In the rows, zero is written as 100.
Each named move below is a turn or a mirror, shown by a few rows before and after it. Which moves, in which order, take the first row of each later pair to the second? The first pair is answered.
Q:
[95,130,103,115,89,98,66,110,104,99,79,78,111,97,97,104,121,123,134,85,98,84,99,106,105,101] |-> [101,132,95,112,91,93,73,103,101,102,91,83,117,101,96,106,121,127,138,80,95,79,90,106,104,95]
[101,90,108,122,101,126,88,88,99,82,91,93,111,110,116,101,122,106,120,78,94,100,99,106,103,137] |-> [111,93,99,118,103,121,96,80,96,85,105,99,116,113,114,103,121,109,124,72,90,94,89,107,100,129]
[90,81,91,79,112,103,104,108,112,94,93,88,89,97,96,93,100,95,94,108,103,114,112,81,97,109] |-> [103,84,78,73,115,97,116,97,107,99,113,96,99,102,95,94,99,101,100,100,97,105,98,82,92,98]
W:
[116,111,92,107,90,105,102,108,96,93,118,101,122,109,100,109,118,106,108,116,93,103,89,117,94,108] |-> [120,106,86,99,97,102,111,100,98,95,125,104,121,112,99,107,114,105,105,117,93,100,86,112,92,104]
[99,94,106,76,93,85,103,89,82,102,111,135,122,103,100,92,85,105,93,88,101,107,94,108,93,94] |-> [95,89,110,73,93,87,105,90,82,100,107,135,117,100,101,90,82,101,86,93,104,111,98,105,94,97]
[102,100,94,93,106,95,112,95,105,105,106,103,103,96,100,102,93,97,101,95,100,98,100,97,98,99] |-> [98,97,98,92,107,97,110,97,107,104,103,102,99,94,101,101,90,94,96,99,102,101,103,96,99,101]
[87,96,108,75,100,119,104,103,90,96,65,73,90,81,99,107,92,104,104,109,95,97,120,92,141,101] |-> [89,105,110,86,93,120,96,108,85,96,64,74,97,82,97,110,98,110,114,103,92,95,116,99,142,102]
K:
[82,77,79,117,117,92,94,84,88,111,101,112,114,100,98,97,86,112,104,99,101,96,90,86,107,94] |-> [72,72,89,118,116,97,86,89,92,109,88,107,107,95,100,96,85,106,98,107,104,105,100,85,109,102]
[111,98,77,56,77,93,121,85,92,116,104,133,129,120,91,95,123,98,90,82,114,87,85,87,115,70] |-> [78,82,109,62,70,107,102,105,101,105,64,117,105,108,97,91,119,77,65,105,128,114,117,83,122,95]
[84,103,116,105,84,129,69,141,121,108,87,79,79,91,95,105,88,89,98,108,110,114,89,63,99,111] |-> [117,120,83,99,92,113,90,120,111,121,130,94,105,105,90,110,93,110,125,82,96,84,56,68,92,87]
[108,101,113,118,89,94,94,120,72,110,114,122,121,113,109,97,110,112,115,90,91,120,76,96,95,95] |-> [93,94,128,121,86,102,85,130,76,105,94,115,111,106,112,95,107,102,102,101,98,133,91,93,98,107]
Y:
[101,82,59,103,90,109,108,78,87,116,102,113,92,86,92,111,76,119,98,119,104,96,67,58,86,106] |-> [92,100,79,132,70,117,76,103,81,112,77,102,101,83,90,116,95,130,118,109,102,101,73,77,93,121]
[115,110,116,129,82,119,97,110,85,107,90,123,98,107,113,133,104,101,113,94,85,102,97,122,99,104] |-> [124,92,97,99,100,110,129,85,89,110,116,133,88,110,115,127,85,92,93,103,85,98,90,103,93,90]
[109,90,92,90,99,100,107,89,90,117,104,114,99,107,105,101,97,88,93,95,94,100,87,97,111,96] |-> [104,100,103,108,89,105,87,104,88,115,88,109,105,105,103,104,109,93,105,90,94,103,92,109,116,104]
[107,106,91,72,84,106,119,106,59,99,120,111,104,84,59,76,102,94,103,94,105,93,106,99,104,105] |-> [103,114,99,86,76,110,105,117,56,98,110,106,109,82,57,79,110,97,111,90,106,95,109,107,106,111]
X:
[100,86,97,87,114,102,118,93,108,101,108,106,87,102,98,97,96,92,89,105,96,98,101,84,94,93] |-> [99,102,92,95,118,100,109,95,118,105,95,101,88,104,89,99,104,99,105,94,96,84,104,82,95,94]
[107,61,110,75,89,96,81,108,90,71,93,116,116,101,114,94,105,103,92,115,100,144,108,83,108,93] |-> [116,63,88,60,107,87,99,91,103,77,104,121,113,106,108,91,99,103,94,110,100,127,102,67,103,83]
[102,96,89,100,103,102,101,91,100,108,97,97,106,109,100,98,105,104,82,110,102,93,104,91,94,99] |-> [100,101,89,105,105,103,96,93,102,108,92,95,107,109,97,98,108,107,87,107,103,89,105,91,96,101]
[115,115,66,76,130,85,120,70,122,112,114,101,92,111,84,94,106,113,112,82,91,65,94,78,95,91] |-> [102,137,90,111,110,96,79,100,121,108,77,86,100,106,79,98,128,124,137,71,93,69,106,97,103,110]
Then:
Between the rows of a pair lie two moves.
[122,95,89,118,90,61,109,80,83,83,137,123,131,132,101,124,135,135,114,92,113,99,70,125,90,87] |-> [87,49,114,92,95,72,117,84,95,68,112,114,90,116,113,113,108,96,53,138,132,138,107,104,93,104] : K, X
[113,133,102,133,106,100,77,107,108,104,75,90,113,100,90,103,107,120,136,76,98,74,103,104,110,119] |-> [101,126,114,135,103,105,72,114,111,100,60,84,104,96,92,100,104,112,126,86,103,84,114,102,112,127] : Q, K
[119,113,110,120,80,102,96,103,65,98,114,113,124,92,118,105,109,102,90,101,78,114,97,135,120,106] |-> [134,115,78,96,109,89,122,76,82,106,133,120,118,100,107,101,100,102,91,96,79,88,90,111,113,90] : X, X
[110,136,85,104,102,87,84,97,96,86,86,104,103,125,92,109,112,111,124,84,88,74,96,113,94,96] |-> [115,132,79,96,105,83,95,90,93,87,100,108,105,127,95,108,107,111,121,84,85,74,90,113,92,90] : K, Q
[89,108,118,117,77,130,103,132,105,95,106,101,98,111,110,103,105,101,75,112,105,102,109,99,106,114] |-> [91,104,117,114,76,130,107,130,102,94,112,102,98,112,113,102,102,100,72,114,104,105,106,101,105,112] : X, Y
[99,126,84,110,91,101,111,109,100,123,79,100,102,105,94,107,111,133,107,85,92,116,113,90,106,88] |-> [104,119,89,109,82,101,115,107,86,121,92,108,107,105,102,108,109,133,103,87,88,125,106,101,104,84] : X, Q
[77,105,114,105,108,109,81,103,118,96,60,80,89,101,102,94,106,93,102,106,103,102,130,106,106,112] |-> [100,125,104,118,96,102,81,101,98,102,89,90,118,109,102,102,119,115,132,82,88,90,102,127,102,99] : K, X
[103,95,82,79,116,98,92,81,98,111,129,125,93,103,108,96,86,97,101,96,82,85,79,85,104,78] |-> [93,106,81,84,126,100,81,85,119,112,104,116,82,102,98,93,91,97,109,94,89,74,93,73,107,87] : W, X
[60,124,85,109,118,120,62,104,87,83,79,88,60,125,81,133,111,120,95,99,93,83,106,119,100,115] |-> [67,102,67,78,138,111,93,80,94,85,101,99,48,128,84,127,92,109,72,112,95,80,102,100,94,103] : Y, K
[120,89,54,90,134,80,139,75,127,113,98,106,77,101,91,99,98,91,101,104,84,100,95,60,115,86] |-> [114,126,79,144,103,91,86,113,116,111,65,92,102,100,86,110,133,115,146,79,78,99,97,95,125,105] : Y, K
[99,87,107,95,91,78,124,85,94,103,130,116,97,111,112,102,100,104,82,119,105,118,92,111,82,100] |-> [76,96,116,104,101,86,102,99,124,100,81,96,78,105,100,99,107,97,84,123,118,113,119,96,88,119] : X, Q
[113,85,85,81,92,99,133,81,90,112,129,114,103,109,113,96,96,93,90,111,104,115,99,91,94,83] |-> [113,115,97,117,72,105,98,106,82,113,109,106,124,111,107,104,123,113,128,89,98,108,96,116,99,93] : Y, W
[98,109,67,89,124,109,131,99,113,116,86,97,71,125,107,108,102,108,125,90,117,103,93,85,90,95] |-> [86,112,82,101,118,116,114,112,116,112,65,88,68,120,108,108,109,107,126,93,120,110,105,90,95,106] : W, X
[118,68,114,97,108,95,110,118,110,84,76,103,91,87,94,98,108,81,89,114,116,106,122,84,73,111] |-> [122,76,103,95,118,92,112,112,120,87,74,102,91,89,88,98,109,85,98,108,116,92,120,76,71,109] : X, X
